In the rows, 128 means zero.
These are runs of 8 systems, one row a step. Runs of the same system follow the same rule from any start.
Tabo, run 1 (9 x 20):
[[148 144 114  90 116 128  70  77  78  98 127 118 137 183 133 154 164  99
  124 115]
 [132 119 119 157 156 177 138 157 142 107  42 109 131 125 133  85 159 131
   89 118]
 [125 139 102 153 123 126 147 193 135 188 173 111 159 107 123 120 113 153
  172  90]
 [ 98 119 155 118 159  81 130 103 161  90 166 131  82 116 132 171  78 153
  149 154]
 [164 145 120  91 122 145 134  82  84 114 141 149 152 141 142 128 120  54
  109 180]
 [142 116 107 115 107 141  99 128 113 125  93  92  98 140  91  67 175 142
   74  87]
 [107 109 133 166  96 121 152 176 183 176  92 112 165  82 152 130 140 143
  146 134]
 [119 134 163 104 116 110 126 139 123 116 182 132 117 165 152 186  91 154
  189  94]
 [120 127 110 134 196 148 108  71 116  84 105 130 119 157 140 146 118  90
  128 185]]
Kubuz, run 2 (9 x 20):
[[154 133 125 130 103 182 124 147  86 108 135  94 135 110 178 108 108 115
   63  79]
 [ 99  70  90 152 111 169 141 145 170 176 136  99  79 126 135 117  96 118
  153 130]
 [143 142  88  90 121  91 136 155 179 104 143 160 124 117 111 188 135 109
  189 125]
 [141 148 173  83 167 101 141 107 116  89  92 121 141 189 112 104 140 130
  153 173]
 [138 156 110 146 144 120  86 114  80 129 122  65 191 110 152 102 151 125
   82 124]
 [121  97 143 143 104 171 154 163 142 123 138  88  97  94 176 109  76 141
   89  95]
 [112  97  86 123 101 134 129 127 156 175 174 133 105 136 132 170 101  95
  193 143]
 [153 146 109  72 148 105 124 122 155  54 102 158 103 154 101 161 153 106
  153 134]
 [145 150 145 118 156 117 139 127 103 137  79  94 190 156 119  67 161 119
  128 173]]
rapo, run 3:
[[110 116 114 130 132  99 114  87 132 186 121 151 126 167  67 112 167 123
  169 176]
 [145 174 151 122 124  91 120 146 134  78  92 164 164  96 124 157 175 153
  101  97]
 [110 119 201 160 134 155 151 121  85 166 122 111 150 158 153  78 104 157
  112 142]
 [110 134  80 173 135 140  84 120 113 138 187 140 117  93 141 181 112 136
  116  80]
 [127  98 141 124 135 167 179 125 161 113 108 194  64 130 107 119 100 105
  123 161]
 [138 153 103 109 116  79 106 110 107 176 155 154 152 146  57 115 178 127
  155 137]
 [120 139 187 136 129  95 126 126 149  77  69 135 135  93 139 132 157 170
   76 122]
 [122 128 171 161  98 160 143 127  75 196 159 130 175 144 165 114 106 130
  132 127]
 [100 113  99 159 149 150  82 110 132 100 151 145  63 126 127 177 117 152
  114  75]]
Sal, run 4 (9 x 20):
[[133 116  86 134  87 133 153 151 159 159 183 149 119  56 138 152  91  97
  123 127]
 [127  98 151  63  89 101 130  99 150 117 134 136  67 177  99 136 129 124
  161 140]
 [138 149 107 126 123 107  87  97 123 119  69 131 185 132 130 152 200  97
  125 156]
 [148 153 176 131 134 158 152 182 104 101  91 117 152 145 146  96 136 169
  108  73]
 [ 83 107 114 195 168 146 123 134 131 181 152  87 137 123 152 125  91 151
  156 138]
 [140 141 100 112 141 131 141 133 142  85 190 176  85  97 126 180  78 110
  132 116]
 [143 115 123  82 132 113 137  81 118 137 123 133 102 166  77  78 139  90
  128 192]
 [146 149 112 118  85  84  94 132 128 126 102 109 166  83 114 121 193 135
   81 102]
 [113 103 207 136  94 148 164 158 145 136  85 105 138 137 180 117 112 158
  129 122]]
Kubuz, run 5:
[[120 108 135 121 100 156 111 142 150 112  65 100 145 170 182 174 154 117
  172 112]
 [133 147  99 146 185 173 127 170 122 107 101 110 161 174 157 149 128 125
  183 105]
 [132 152  91 141 221 133 145 160 126 101 153  91 134 126 126 105  83 137
  149 136]
 [143 141 108  98 154  92 151 128 126 119 193  88 126  89 124  99  70 110
  116 167]
 [143 107 130  63  73  94 122  92 133 116 155  83 101 114 136 113 110  94
   99 158]
 [138  94 121  86  50 133 109 112 150 128  79  90 130 139 159 139 163  87
  122 136]
 [131 116 121 121 105 159 119 170 151 121  62  94 149 167 163 148 165 129
  171  92]
 [115 142 114 157 194 146 131 173 140 112 108  97 160 157 160 152 115 147
  192 116]
 [139 163 105 128 209 129 143 146 109  91 179 105 143 128 141 130  70 125
  150 138]]
rapo, run 6 (9 x 20):
[[126 152  79 134 172  73  89  96 114 137 164  94 143 101  86 104 142 129
  109 154]
 [149 124 163 102  79 118 169 151 155  97 118 130 123  63 153 114 110 121
   68 129]
 [106  90 145 119  65 125 106  96 109 198 155  91 120 170 135 119 127 129
  154 130]
 [119 122  95 141 121 144  88 124 163  86  81 147 119 121 154 206 165 115
  135 100]
 [148 135 146 123 156 178 178 162 113 137  92 150 144 192 118  87 129 118
  167 138]
 [118 166  88 149 196  82  90 135 114 120 162  91 147 119  98 124 136 168
  138 107]
 [134 128 163 126 139 124 182 137 149  92 134 134 129  67 163 119  72 116
   86 169]
 [135 114 119  92  74 119 108  89  88 174 201 107 107 152 116 113 110 108
  129 126]
 [115  98  97 131  99 127  92 107 178  99  67 129  94 100 133 161 173 112
   96 126]]
fifu, run 7:
[[118 117 122 135 145 163 111 120 153  73  90 182  78 150 131 190 141 127
  137 101]
 [146 148 113 145 157 162 164 157 109 173 107 164 171 165  94  88 151 111
  166 147]
 [121 161 118 145 171  76 105 148 128 111 150 112 125  93  84 110 142 191
  106  89]
 [116 124 187 144 124 110 169 104 129 140 147 148 147  79 158 121  83 122
   96 191]
 [135 118 113 106  73 141  88  84  84 143 188 144  90 142 122 148 123 109
  102  91]
 [112  87 114 145 120 164 126 113 174 120  45 155  88 134 117 131 165 108
  115 148]
 [150 156 128 122  94 124 145 184 124 170 120 154 179 145 105 123 172 142
  173  89]
 [ 88 140 175 159 192  86 110 117 130 105 123 119 120 143 118 136 123 201
  140 124]
 [142 161 133 155 150 146 144 110  87 129 168 170 178  91 164 151  94  93
  103 160]]
Sal, run 8 (9 x 20):
[[124 129  67 122 154 100  93 130 147 134 115 120  98 144  51 107 180 146
  145 108]
 [136 154 165 127 136  80 173 158 168 112  92 149 176  74 130 125 141 141
  124 166]
 [120 138 193 119 109 109 116 105  69 151 180  97 153 162 156 122 100 161
  132 116]
 [106 101 100 172 138 176  88  86 122 106 116 128  96 107 168 162 117 107
   77 124]
 [165 121  90 105 101 186 173 172 133 150 131 171 107 143 100 103 125  88
  146 111]
 [104 120 111 122 142  65 106 131 170 146 114 107 109 140  67 120 168 168
  170 130]
 [136 167 178 126 137  84 148 127 135  94 112 158 191  90 161 167 130 127
  124 163]
 [129 133 176 126 129 156 114 100  49 135 158 102 130 180 150  97 103 144
  104 109]
 [110 101  62 183 135 178 101 120 143 139 118 123  99  85 138 135 128 108
   82 113]]
zafev, run 9 (9 x 20):
[[124 141 149 125 126 111 131 136 121 114 174  79 167 103 203 167  72 128
  140 134]
 [132  98 109 102 128 179 117  99 105 108 157  97  76 172 159 134  79  91
  128 128]
 [142 107  39 120 131 154 118 132 161 127  90 105 114 117 110 112 156  71
  126 150]
 [149 135 118  87 107  94 157 196 178 121  98  94 139 122 108 105 153 145
  163 105]
 [107 134 169 116 138  70 113 121 134 122 132  60 169 143 168 148 116 156
  170 151]
 [142 140 123 118 144 168 109 116  87  80 148  90 141 141 200 161  87  98
  111 113]
 [132  93  70 135 149 197 140 136 129 143 121  92  88 150 127  83 102  89
  126 137]
 [134 120  52 113 120  98 130 170 194 136 127  98 116  84  95 124 144 118
  152 124]
 [138 133 171  64 108  68 153 148 166  95 121  97 137 138 140 139 120 139
  173 149]]
Tabo, run 10 (9 x 20):
[[140 141 141 135  83 134 108 104 122 106  99 196 143  97 138 177 172 110
   81 112]
 [119 113 164 150 116 176 145 138 108 169  96 176 112 188  99  99 154 153
  145 104]
 [100 152 104 185 162 103  91 127 139 145 123 164 158 107 108 178 167 159
  149 111]
 [134 156 186 140 163 143 177 141 112  99 144 208 123 127 122 137  95 150
  122 125]
 [113 136 112 159 149 123  99  70  77 179 173 161 127 138  83 109 134 125
  109 154]
 [134 132 141 142  98 123 127 119 140 106 104 190 107  68 108 135 158 137
   52 109]
 [116 108 171 143  77 144 154 128 118 206 126 180 133 160 105 110 145 136
  152 134]
 [ 99 140 137 152 130  97  72  99 131 117 117 168 127 137 117 196 176 162
  140  98]
 [134 149 172 159 166 179 167 135 107 111  93 204 149 148 139 134 122 123
  126 139]]
Nal, run 11, 9 rows:
[[149 131 124 110  83 168 133 174 105 152 130  90 167 167 172 132 128 116
  167  81]
 [ 93 110 101 152 190 138 104 139 164  92 109  83  95 148 148 158 109 155
  167 115]
 [169 163  86 103 165 136 168 164 131 102 148 125 169 108 144 129  97  78
  152 155]
 [135 126 126  78 148  92 111 112 113 103 164  60  88 155 101  81 106 146
  120 127]
 [129 113 114 125 100 106 121 109 151 124 112  75 156  65 173 128 124  91
   84 173]
 [146 107 157  75  54 150 137 156 126 123 125  92 111 164 162 126 121 125
  139  83]
 [ 95  99  95 151 150 138  91 115 162 129  82  81 132 155 162 167 144 117
  177 144]
 [171 172 104 104 155 147 153 193 131  74 117 126 165 129 148 143 124 115
  155  97]
 [118 126 122 122 195 116 130 125 114 128 150  56 117 165 117  76  92 147
  151 154]]
Nal, run 12:
[[105 126 154 168 160 116 110  74 117 117  98 130 131  94 129 104 136 139
   53 172]
 [150 127 139 133  53 162 148 152  96 181 161 154 142 105 137 109 125 119
   95  87]
 [ 78  78 139 155 118 133 111 108 169 148 113 149  58 151 109 155 132 163
  153 120]
 [149 161 107 130 130 128 144 138 139 124 109 206 175 115 120 177 161  91
  160 150]
 [135 155 162 118 174 119 123 122  85 113 124 141 117 187  77  82 147 174
  126 106]
 [106 138 116 194 156 115 116 109 117 164 142 126 169  60 135 115 124 135
   78 158]
 [139 117 169 111  75 149 167 147 119 134 178 173  83 115 126 125  87 141
  102  86]
 [ 93  86 108 143 116 126  99  66 148 168 123 157  91 151 102 155 146 105
  152 173]
 [163 166 120 107 107 121 126 149 133  91  87 188 152 114 102 151 190 118
  113  97]]
fifu, run 13 (9 x 20):
[[106 130 137 149  94 104 106 158 160 135 117 123 158 104 164 197 151 160
  161  85]
 [117 136 178 131 172 153 155 126 113 106 140 165 121 186 149 160  85 140
  183 139]
 [141 162  57 149 197 146  97 106  86 128 155 137 147 135 100 121 136  97
  123 137]
 [148 129 115 123 142 131 170 165 155 105 116 127  99  71  98  66 116 134
   67 127]
 [115 105 147 113  60  75 132 115 139 198 166  98 140 102 120 106 126 134
  132 153]
 [115 115 162 100  87 103  89  86 140  79 114 143 101 137 156 202 141 132
  122 114]
 [138 122 142 137 128 201 136 119  95 139  78 154 151 194 153 128 145  92
  148 137]
 [127 147  70 166 171 150 105 179 126 131 121 111 131 132 103 118 155 161
  139  62]
 [113 136 150 151 174  98 185 166 172 132 138 136 140  81 125 115  87 154
  147 168]]
zafev, run 14 (9 x 20):
[[107 128  72 192 206 164 116 137 127 128 140 110 112 101 127 115 100 136
  110 123]
 [146 131 100 106 133 119 184 166 164 130 179 155  97  80  97 113  81 113
  138 139]
 [131 119 140  65  93  56 117  84 136 133 158 114 102 139  89 115 135 122
  135 163]
 [148 134 155  98  73 118 103 100 111 100  80 110 165 121 166 139 170 101
   81 134]
 [122 109 150 157  99 190 127 156 106 165  87 102 150 172 164 109 145 141
  136  87]
 [ 86 116  89 194 172 147 106 148 162 142 125 124 117 116 142 173 120 156
  164 103]
 [143 153 116 108 184 125 169 154 149  83 159 175 112 129 113 158  85 117
  175 144]
 [149 151 116  84 165  83 122  90  96 115 158 109 123 149  76  79 127 116
  119 170]
 [150 132 135 112  87 112 127 123 117 119 116  90 149  68 145  85 140 115
   43 133]]
Sisu, run 15 (9 x 20):
[[122 145 124 170 143 141 116 170 123 119 129 140 115  95 112 121 142 186
   88  49]
 [ 94 107 157 172 139 137 172 124 147 182 155 174 120 113 125 129  85 135
  155 174]
 [139 149 110  99 114 101  90  85  97 114 190 179  98 138  89 169 137 120
  123 106]
 [126 113 158 132 131 137 135  86 135 115  55 160 116 132 107  95 165 113
   76 178]
 [143 150 123 145  79 124 114 155  96 187 133 132 183 120 110 107 178 144
  118  83]
 [ 80 105 186 176 134 125 128 135 161 124 109 148  97 119 147 162 117 194
  131 104]
 [132 150 119 147 144 156 133 104  91 154 170 198 157 149 135 174 111  91
  165 149]
 [130 132 114 125 169 134 104 103 110  92 118 157  65 154  65 101 150 147
   92 107]
 [130 135 118 162 124 112 152 128 140 181 108 151 172  71 100  85 155 115
   97 177]]
Sisu, run 16:
[[174 172  80 119 134 137 155 158 100 151 163 161 176 102 100 105 132  86
  127 133]
 [103 104 167 114 124  82 123 118 150 120 130  93  67 127  92  87 122 188
  103 118]
 [129 133 130 141  85 119 128 103 126 156 140 143 188  80 177 172 127  82
  120 172]
 [140 118 160  91  96 163 120 132 105  95 118 134  78 191 127 129 135 147
  124  64]
 [ 99 112  81 185 164 147 108 115 151 165  78 119 159 125 134 137 157 106
  150 171]
 [163 175 127 106 141 119 157 193 126  95 155 163 133 117 100 127 123 156
  139  69]
 [ 86 105 163 151 170  97 129  80 129 156 142  99 117 141 124 102  98 149
  138 195]
 [163 159  99 109  97 131 109 117  94  99 172 153 144  81 144 159 126  92
   75  99]
 [115  74 165 120  99 163 152 120 144 144  80 118  73 165 117  74 128 133
  114 142]]

Which system made each of these runs?
run 17 (2 x 20):
[[117 120  86 162 114 168 120 149 148 167 110 185 129 145 114 173 163 119
  176  99]
 [127 157 141 136 184 111 154 161 144 115 114 183 122 150  71 124 145 169
  172 120]]
 : fifu
run 18, 2 rows:
[[126 146 167 112 194  82 150 117 125 102 119 103 134 148  99  76 116 156
  133 178]
 [138 151 131 130 106  98 106 101  84 143 183  96 176  81 160 126 113 117
   79 135]]
 : Nal
run 19, 2 rows:
[[123 132 103 178 108 129 137 140 156 168 107 186 155  59 110 139 164 118
  104 138]
 [123 135 190 112 105 105 151 151 131 134 147 183 102 154  93 139 128 183
  157  88]]
 : zafev
run 20 (2 x 20):
[[135 149 104 146 134 134 108 122 111 125 121  89 205  97 194 157 128  88
  122 152]
 [139 111 132 109 130 175 141 162 118  94 147  97  65 152 137 101  85 148
  111  68]]
 : Tabo
run 21:
[[119 145 165 150 167  97 141 132 119 108 143  95 139  77 138  86  97 171
   70 139]
 [126 105 148 125  70 143 145 109 105 172 196 120 120 105 164 126  72 105
  108 140]]
 : Nal
run 22, 2 rows:
[[146 162 137 109 181 115 142 133 136  56 106 188  99 134  81 132 142 145
  116 120]
 [135 149 131 143 148 109 136 106  86 184 142 122 176 128  93  61 142 120
  110 177]]
 : Nal
run 23, 2 rows:
[[126 119 145 119 127 125 118  69 100 145 124 182  88 166  64  93 157 125
  103 154]
 [131 142 125 158 100 110 110 123 128 148  90 161 156  78  98 113 194 141
   70 116]]
 : Kubuz
run 24:
[[114 113  76 106 119 103  76 111 161 107 136  96 108 140 142 197 139 113
  174 118]
 [162 149 136  89 162 143 166 152 144  64  70 136 149 152 141 126 134  96
  147 159]]
 : Sisu
run 25:
[[113 128 113 123 112  92  76  94 144 109 110  95 164 121 174 199 156 109
  149 146]
 [162 142 150 106 139 185 150 162 106  74  81 117 141 170 167 116 126 116
  121  98]]
 : Nal
run 26:
[[142 161 146 104 119  97 128 146 133  67 171 156 121  87 149 186 103 146
  115  86]
 [117  97 163 121 139 160 142  77 103 144 116 120 113 185 142  98 102  99
  136 192]]
 : Sisu
run 27, 2 rows:
[[126 155 161 146 127  88 128 164 118 130 150  89 165  79 139 106 121 186
   94  90]
 [ 93  95 179 149 107 140 134  95 120 147 174 127 104 122 179 158  63 136
  122 144]]
 : Kubuz
run 28:
[[150 132  54 143 125 180 101 127 104 122 127 101 146 102 161 130 134  73
   86 112]
 [133  97 104 112 113 147 165 186 176 131 120 110  66 120  97  86 114 146
  134  94]]
 : Tabo
run 29 (2 x 20):
[[178 172 103 105 107 119 132 137  96 128 121 144 191 100 112 103 170  91
   93 130]
 [101 102 184 140 109 117 132 141 131 151 112  91  96 137 112  72 132 197
  102 100]]
 : Tabo
run 30 (2 x 20):
[[143 140 102 103 146  89 140 148 160  87 140 124  83  75  77  95 125 147
   85 116]
 [123 114 181 106  78  80 158 107 137 178 138 119 156 114 132 104 122 121
  134 190]]
 : Kubuz
run 31, 2 rows:
[[138 120 161  63  88  64 148  95 142 137 146 116 129 134 112 115 122 108
  144 189]
 [139 128 140  92  77 109  74  87 107 103  93  90 146 148 154 145 177 114
   99 117]]
 : Kubuz
run 32:
[[140 172 115 125 148 122  98 150  90 127 147 137 169 177 119 161 157 148
  181  76]
 [111 142 141 170 228 141 144 131 131  86 102 128 127 123 131 109 103 153
  112 155]]
 : fifu
run 33 (2 x 20):
[[128 104 121 154 146 200 185 178 151 145  95 127 126 139 151 100  96 110
  151 140]
 [127 147  69 118 158  88 111 155 141 141 186 106 125 132  91 145 123 145
  189 105]]
 : Kubuz
run 34:
[[112 125 186 116 136 107 119 113 105  97 154  61 120 132 175 119  79 164
  103 122]
 [130 106  80 140 114 182 112 103 112 135 146 102 129 111 183 149  97  64
  105 146]]
 : Sal
run 35 (2 x 20):
[[153 140 128 114 170 151 161 125 136  86  62 169 125 147 100  97 151  97
  115 170]
 [145 153 117 134 112 109 119 156  92 174 140  89 175 117 101  64 162 154
  107  96]]
 : fifu
run 36, 2 rows:
[[120 129 177 154 103 130 152 120 142 129 114 225 112  95 113 152 141 145
   97 125]
 [116 134 160 152 114 133 116 101  88 181 139 198 126 168  79 121 162 153
  135 115]]
 : Kubuz
run 37 (2 x 20):
[[ 95 113 119 186 130 151  86  71  91 169 166 135 135 115 160 159 109 117
  105 142]
 [144 114 101 128 114 189 149 145 142 104 123 198  67 119 110 143 121 105
  103  92]]
 : zafev
run 38 (2 x 20):
[[143 108 102 104 130 166 151 149 176  68  83 158  66 120 118 138 128 104
  113 118]
 [136 138 114 115 131 103 150 150 136 186 115 119 176 159  90  91 159 120
  192 164]]
 : Kubuz
run 39 (2 x 20):
[[137 149  72 138 125 102  87 136 104 169 140  79 171 113  97  93 173 135
  115 103]
 [109 114 189 141 124 117 168 163 171 103 107 116 109  84 156 118  95 176
  102 121]]
 : Nal
run 40 (2 x 20):
[[ 92  95 143 158 117 147  78  84 126 130  78  85 134 155 182 157 149 129
  122 137]
 [154 141  95 143 122 196 142 191 127 115 106 139 154 127 165 153 132 107
  141  73]]
 : Nal
